Rotation paths and how fast each direction turns (deg/step)
Each turn is a multiple of 5 degrees from 10 to 175, or 0.
Each row of a path follows its step; steps can be skipped.
Rotation 1:
step 0: -0.26	-0.72	1.29	0.66	0.06	0.87	1.45	0.88	0.77	2.18	0.47	0.52	3.03	-3.95	1.03	1.55	2.10	-0.34	1.59	-0.85	-1.00	1.29	0.59	-0.73	3.61	-1.89	-2.80	-3.05	0.69	1.41	-1.83	-2.43	1.25	0.86	1.08	1.63	-2.59	-2.59	1.58	-0.60	-0.67	-0.30	0.40	0.84
step 1: -3.53	-1.28	-0.93	-2.23	-0.97	-2.89	-0.34	1.17	1.36	-2.12	3.83	-0.57	-3.14	1.87	1.07	-0.72	-0.56	-1.01	1.24	-1.91	-2.10	0.91	1.40	0.16	-0.76	2.08	-1.27	0.40	-2.28	0.49	-0.02	-1.23	2.27	1.51	0.82	1.49	3.06	0.73	2.37	-0.96	-0.43	0.32	0.58	0.22
step 2: -0.40	-0.74	-1.44	-0.48	-0.56	-0.35	-0.38	-0.48	2.52	-3.55	-2.19	1.18	-0.86	2.65	-1.86	0.14	0.91	0.08	-0.05	-1.04	-0.36	3.20	-0.21	1.86	1.56	-2.15	0.58	-0.71	2.89	0.28	2.30	1.88	-1.03	-0.16	-1.53	-2.03	-0.95	0.99	-2.41	1.82	2.96	-0.45	1.71	-2.96
step 3: 0.50	0.07	1.26	-1.17	0.60	-1.34	0.87	1.07	-1.65	3.20	-1.37	1.91	-1.14	0.74	-0.14	-1.45	2.52	-0.75	-2.13	3.67	-2.12	-2.57	0.53	-2.06	-0.08	-0.19	0.82	0.67	1.74	-3.76	-0.11	0.68	0.15	0.48	-3.98	-2.00	-1.66	-0.52	0.93	0.66	-1.75	-1.90	-0.84	0.15
step 4: 2.14	3.19	0.81	-0.31	1.95	0.21	-3.49	-0.89	1.97	2.94	-0.81	0.57	2.44	-0.18	1.35	0.50	-1.66	0.26	0.30	-1.61	1.90	1.77	0.56	0.58	-1.65	2.04	-1.14	0.82	-1.75	-1.33	-3.22	-0.32	-1.17	-0.02	0.20	-1.05	1.06	1.05	2.92	2.82	1.29	0.07	-0.42	2.81
step 5: 0.97	1.51	0.67	0.07	1.63	1.41	0.90	-0.12	0.34	-1.85	-0.37	-0.25	1.11	1.29	-2.02	-0.50	-5.07	-2.28	1.54	2.22	2.10	-1.29	0.01	-1.07	1.48	-0.40	-0.02	0.27	-0.93	1.70	2.62	-1.85	-0.12	-1.09	1.41	-0.40	3.83	-2.34	-0.74	-1.05	-2.69	1.36	1.15	-1.48
step 7: -1.99	-0.38	2.02	2.75	-2.54	0.79	-2.28	-0.12	-1.05	-0.20	1.12	-0.87	1.68	0.83	-0.19	-0.22	1.01	1.47	-0.79	-0.21	-2.83	1.13	3.46	-2.36	-0.95	-2.08	1.00	0.83	1.03	-1.47	-1.49	1.81	-2.05	-0.84	4.20	1.84	-1.53	0.82	0.45	-2.75	-0.81	-1.21	0.54	1.21
step 8: -1.04	0.97	0.10	-2.37	1.42	-0.69	2.19	-0.18	1.83	-0.47	1.26	0.03	1.58	-1.76	3.12	-0.59	0.55	-1.78	0.94	1.26	-1.06	2.92	-0.82	-1.46	0.87	2.09	-3.01	-2.26	1.15	4.20	-0.36	1.89	-1.13	2.34	-0.57	-0.56	-1.59	1.35	-1.74	-1.75	-0.14	0.82	-1.02	1.99
step 9: -0.88	1.79	-1.97	-1.06	0.86	-1.58	-0.26	-0.77	3.62	-1.84	0.20	-1.34	-4.74	-0.60	-0.83	-0.03	1.32	-0.57	0.20	-2.03	0.41	-4.41	2.63	-0.05	0.45	0.67	-2.43	1.51	-0.18	0.11	0.05	-1.29	0.65	-0.89	-2.21	0.65	-0.01	-1.96	0.04	-0.98	2.26	-1.41	0.95	-1.51
step 10: 1.14	-0.59	-0.85	-0.68	-0.80	-0.70	-2.81	3.88	-3.29	-2.07	-2.36	-0.06	-1.11	-0.89	-3.62	0.12	1.35	-1.20	0.20	-0.12	0.46	2.64	1.36	3.16	2.16	-1.18	-0.03	-1.78	0.45	-2.89	-0.13	-1.10	-0.97	0.61	-0.93	-2.04	-1.22	0.24	0.91	2.05	-0.05	1.66	0.07	0.35
Directions:
-0.09	0.40	-0.14	-0.65	0.43	0.27	0.25	-0.34	-0.49	0.22	-0.28	0.08	0.53	0.67	0.29	0.21	0.32	0.25	-1.00	0.37	0.96	0.22	-0.42	0.62	-0.40	0.34	-0.24	0.17	-0.25	-0.61	-0.24	-0.44	-0.68	-0.35	0.02	-0.44	0.48	0.25	0.36	0.38	-1.15	-0.74	1.22	-0.99 -> 45
0.65	0.43	-0.41	-0.40	-0.76	-0.93	-0.21	0.57	0.01	0.36	0.14	0.83	-0.50	0.29	0.95	0.36	-0.39	-0.52	0.29	0.32	0.63	0.53	-0.15	-0.54	-0.21	-0.48	0.32	-0.26	-0.35	-0.60	-0.80	0.12	0.03	0.25	1.10	0.19	-0.10	0.35	-0.13	-0.63	0.22	0.81	1.01	0.35 -> 110
0.55	-0.23	-0.38	0.13	-0.79	-0.54	0.71	0.24	-0.68	-0.70	-0.97	0.56	-0.72	-0.07	-0.99	0.15	0.36	0.65	-0.51	0.15	-0.34	-0.62	-0.04	0.34	-0.15	0.04	-0.44	-0.02	1.27	-0.40	0.26	-0.07	-0.22	-0.73	0.64	0.06	0.82	0.39	-0.36	0.41	0.45	0.53	0.01	-0.06 -> 95
0.40	0.44	-0.36	-0.28	0.10	-0.65	-0.18	0.41	1.12	1.44	-0.06	-1.02	-0.05	-1.11	-0.28	-0.20	-0.52	0.07	-0.21	-0.28	-0.13	-0.35	0.12	0.61	0.06	-0.57	-1.06	0.32	0.31	0.20	-0.21	-0.37	-0.06	0.44	0.56	-0.41	0.48	-0.13	-0.44	0.09	-0.88	0.36	-0.21	-0.29 -> 80
0.86	-0.22	-0.01	0.59	0.09	-0.09	0.36	0.59	-0.31	0.16	-0.08	-0.09	0.10	0.21	-1.04	0.74	0.28	0.31	0.34	0.27	0.32	1.15	0.35	-0.86	0.78	0.14	0.05	0.32	0.36	0.23	1.04	-0.53	-0.63	0.71	0.17	-0.56	-0.43	-0.88	-0.04	-0.59	-0.68	-0.33	0.49	0.35 -> 145
0.28	-0.07	0.27	-0.36	-0.38	0.62	-0.43	-0.14	-0.12	0.11	-1.20	0.21	0.16	-0.29	-0.28	0.83	-0.21	-0.27	-0.32	-0.66	-0.25	0.56	-0.73	0.55	-0.27	-0.32	-0.34	0.45	0.43	1.33	-0.69	0.28	0.84	0.14	-0.60	0.20	-0.27	-0.15	-0.08	0.05	0.26	-0.35	1.22	0.81 -> 175
Rotation 2:
step 0: 0.77	-1.58	-2.11	0.87	1.36	-3.57	1.19	-3.82	-1.06	-1.34	1.79	-1.51	0.99	-3.69	1.87	-0.21	0.46	-0.90	1.61	2.79	1.07	1.08	0.95	-1.17	1.17	2.92	0.84	-0.40	-1.76	-1.04	0.21	0.77	-2.11	1.79	-2.33	1.14	-1.20	-0.43	0.44	-0.21	-0.96	-1.52	-0.36	1.03
step 1: -0.81	-0.59	0.73	-1.29	-1.22	2.61	-1.30	-1.65	-0.60	0.39	-0.75	-1.27	-0.19	-0.82	-0.09	0.74	0.61	-1.67	1.62	0.73	-0.58	2.07	-1.29	-0.11	2.71	-1.00	-0.99	1.68	-0.66	-3.16	-0.20	-0.04	-3.84	1.28	0.19	-2.57	-1.90	3.72	-3.16	-0.91	3.07	-1.38	0.79	0.28
step 2: 1.18	-0.32	-1.82	1.09	1.89	-0.07	-2.19	-2.06	-0.40	0.86	-0.97	-0.16	-0.40	-2.52	0.64	1.08	0.33	2.91	1.61	2.78	2.57	2.10	2.61	1.18	0.93	2.89	-2.56	2.07	-1.46	0.26	2.33	-2.22	-0.37	0.78	0.73	1.24	-1.55	-1.51	0.11	0.37	1.78	-0.01	-2.14	1.65
step 3: -1.04	-0.40	-2.68	-1.53	-2.57	0.65	-0.63	-1.49	-3.35	2.79	-1.72	1.05	-0.82	-1.52	1.09	0.11	-1.31	1.31	0.49	-1.01	0.91	-0.01	-1.62	-2.90	2.65	-0.17	0.33	0.23	-2.54	-0.66	-0.57	-0.38	-4.61	-0.46	-1.41	-1.92	-0.13	-0.21	-0.60	2.53	0.83	-1.32	1.73	0.22
step 4: 1.08	0.08	-0.81	0.24	-2.22	-4.10	-0.05	-2.03	0.92	2.15	2.49	-2.57	1.68	-0.03	0.61	0.92	0.38	-0.66	-0.18	1.21	0.97	1.91	2.39	0.63	1.59	1.69	-1.78	2.28	-2.24	0.14	2.52	-1.42	-1.05	1.12	-0.57	2.03	-0.64	2.76	0.75	0.63	1.25	-3.08	-0.46	1.34
step 7: -0.34	-1.76	-1.76	-2.66	-1.50	-2.47	-0.03	-0.48	-2.53	-0.55	0.37	-0.21	-0.63	0.28	2.58	2.06	-1.08	1.31	-1.28	-0.29	2.25	0.34	-2.25	-2.10	2.81	1.97	1.57	-0.12	0.44	1.53	0.43	-4.34	-2.65	-0.28	0.52	-1.54	1.77	0.36	-0.75	1.72	0.39	0.57	-1.88	1.23
step 8: -1.17	1.45	2.27	1.63	-0.77	-1.48	0.21	-1.92	1.49	0.79	-0.52	0.46	-0.20	1.07	2.11	-2.24	1.92	-2.43	-1.67	0.13	-1.49	0.73	0.81	-0.28	2.13	1.51	-2.35	1.80	-2.90	1.15	2.79	-0.76	-4.11	-1.09	0.76	0.86	1.06	2.42	0.35	1.68	-0.69	-1.05	0.74	1.81
step 9: 0.30	0.23	-0.44	-0.01	-0.12	-1.48	-2.56	-0.82	-0.28	-1.08	2.20	2.19	-0.50	-0.61	1.24	1.63	0.80	-0.11	-1.23	-0.72	3.82	-0.13	-1.64	-0.46	1.28	1.20	-0.67	-0.64	-1.61	1.61	-0.07	-2.15	1.17	-2.24	3.72	-2.63	0.03	1.56	-3.30	-1.20	1.24	-3.34	-1.86	0.24
step 10: -0.52	-0.26	-0.63	3.60	-1.26	-0.01	0.01	-0.74	-0.82	-0.43	1.64	0.83	-1.79	2.46	-0.53	0.18	3.64	0.13	0.59	2.72	-1.44	-0.07	-0.56	-0.48	2.10	3.78	1.04	-0.02	-3.02	1.75	0.21	0.35	-3.72	-2.89	-0.22	-0.82	-0.63	-0.95	0.29	1.65	-0.40	1.80	-0.87	1.06
step 11: -0.23	0.54	2.99	-3.56	-3.72	-2.55	-1.97	0.42	0.41	-0.83	0.84	-0.81	-1.68	-0.37	1.73	2.70	0.96	1.32	0.12	-0.78	-0.29	0.81	0.06	-1.41	-1.17	0.04	-0.35	-0.59	0.78	1.28	0.38	-3.19	-3.13	-3.37	1.80	-0.91	0.03	1.34	-1.12	-0.50	2.10	-0.90	-1.20	0.32
Directions:
0.36	-0.50	0.12	-0.62	-0.19	-0.37	0.54	0.38	-0.36	0.41	-0.23	0.42	0.31	0.15	-0.39	-0.90	-0.72	0.83	0.78	-0.86	-0.65	1.03	0.10	0.09	0.17	0.99	-0.25	0.00	0.67	0.33	0.00	-0.38	-0.50	-0.47	0.60	0.66	0.40	-0.86	-0.55	0.05	0.06	-0.02	0.74	0.07 -> 85
0.41	0.13	0.09	-0.59	-0.51	0.19	0.59	-0.51	0.62	-0.80	-0.91	0.36	0.01	-0.26	-0.27	0.44	-0.10	-1.10	0.46	0.25	-0.44	0.10	0.13	0.74	-0.77	0.00	0.58	0.91	-0.81	0.09	0.48	-0.14	0.39	0.54	0.62	-0.34	1.13	-0.11	-0.64	0.12	0.31	-0.37	0.27	0.46 -> 100
-0.26	-0.09	-0.74	0.06	0.16	0.65	0.24	0.49	-0.04	0.75	-0.74	-0.62	-0.18	-0.11	-0.09	0.89	0.68	1.10	0.35	0.24	-0.02	-0.37	-0.49	0.40	-0.14	0.23	0.84	0.00	-0.46	0.45	0.11	-0.18	0.01	-0.94	0.03	-0.59	0.38	-1.35	1.02	0.14	0.42	-0.24	-0.17	-0.08 -> 95
-0.19	-0.59	-1.03	0.19	-1.35	-0.86	0.94	0.59	-0.82	-0.73	0.20	-0.43	0.39	0.67	-0.80	0.34	0.19	-0.23	0.62	0.08	-0.36	-0.38	-0.44	-0.41	0.61	0.04	0.55	-0.07	-0.44	-0.22	-0.09	-0.22	-0.02	0.26	-0.85	0.31	-0.12	0.31	-0.17	-0.72	-0.16	0.21	-0.27	0.11 -> 110
0.26	-1.00	-0.27	0.35	0.59	-0.57	-0.01	-0.38	0.12	0.73	-0.31	-0.87	-0.32	-1.08	-0.95	-0.44	-0.91	-0.65	-0.36	-0.02	0.35	-0.08	-0.27	0.56	0.13	-0.86	0.08	0.41	0.11	-1.09	0.47	0.21	-0.36	-0.44	-0.37	-0.05	-0.13	-0.73	-0.44	-0.46	0.15	0.46	-0.07	0.13 -> 10
-0.46	-1.26	-0.14	-0.30	-0.95	0.24	-0.20	0.53	1.06	-0.66	0.75	0.46	0.11	-0.57	-0.58	-0.49	0.46	0.08	-0.57	-0.56	0.48	-0.14	-0.08	0.12	-0.17	0.14	-0.12	-0.34	-0.41	0.04	0.51	0.20	-0.29	-0.90	0.73	0.08	0.27	0.50	0.47	0.94	0.03	0.60	-0.61	0.28 -> 10
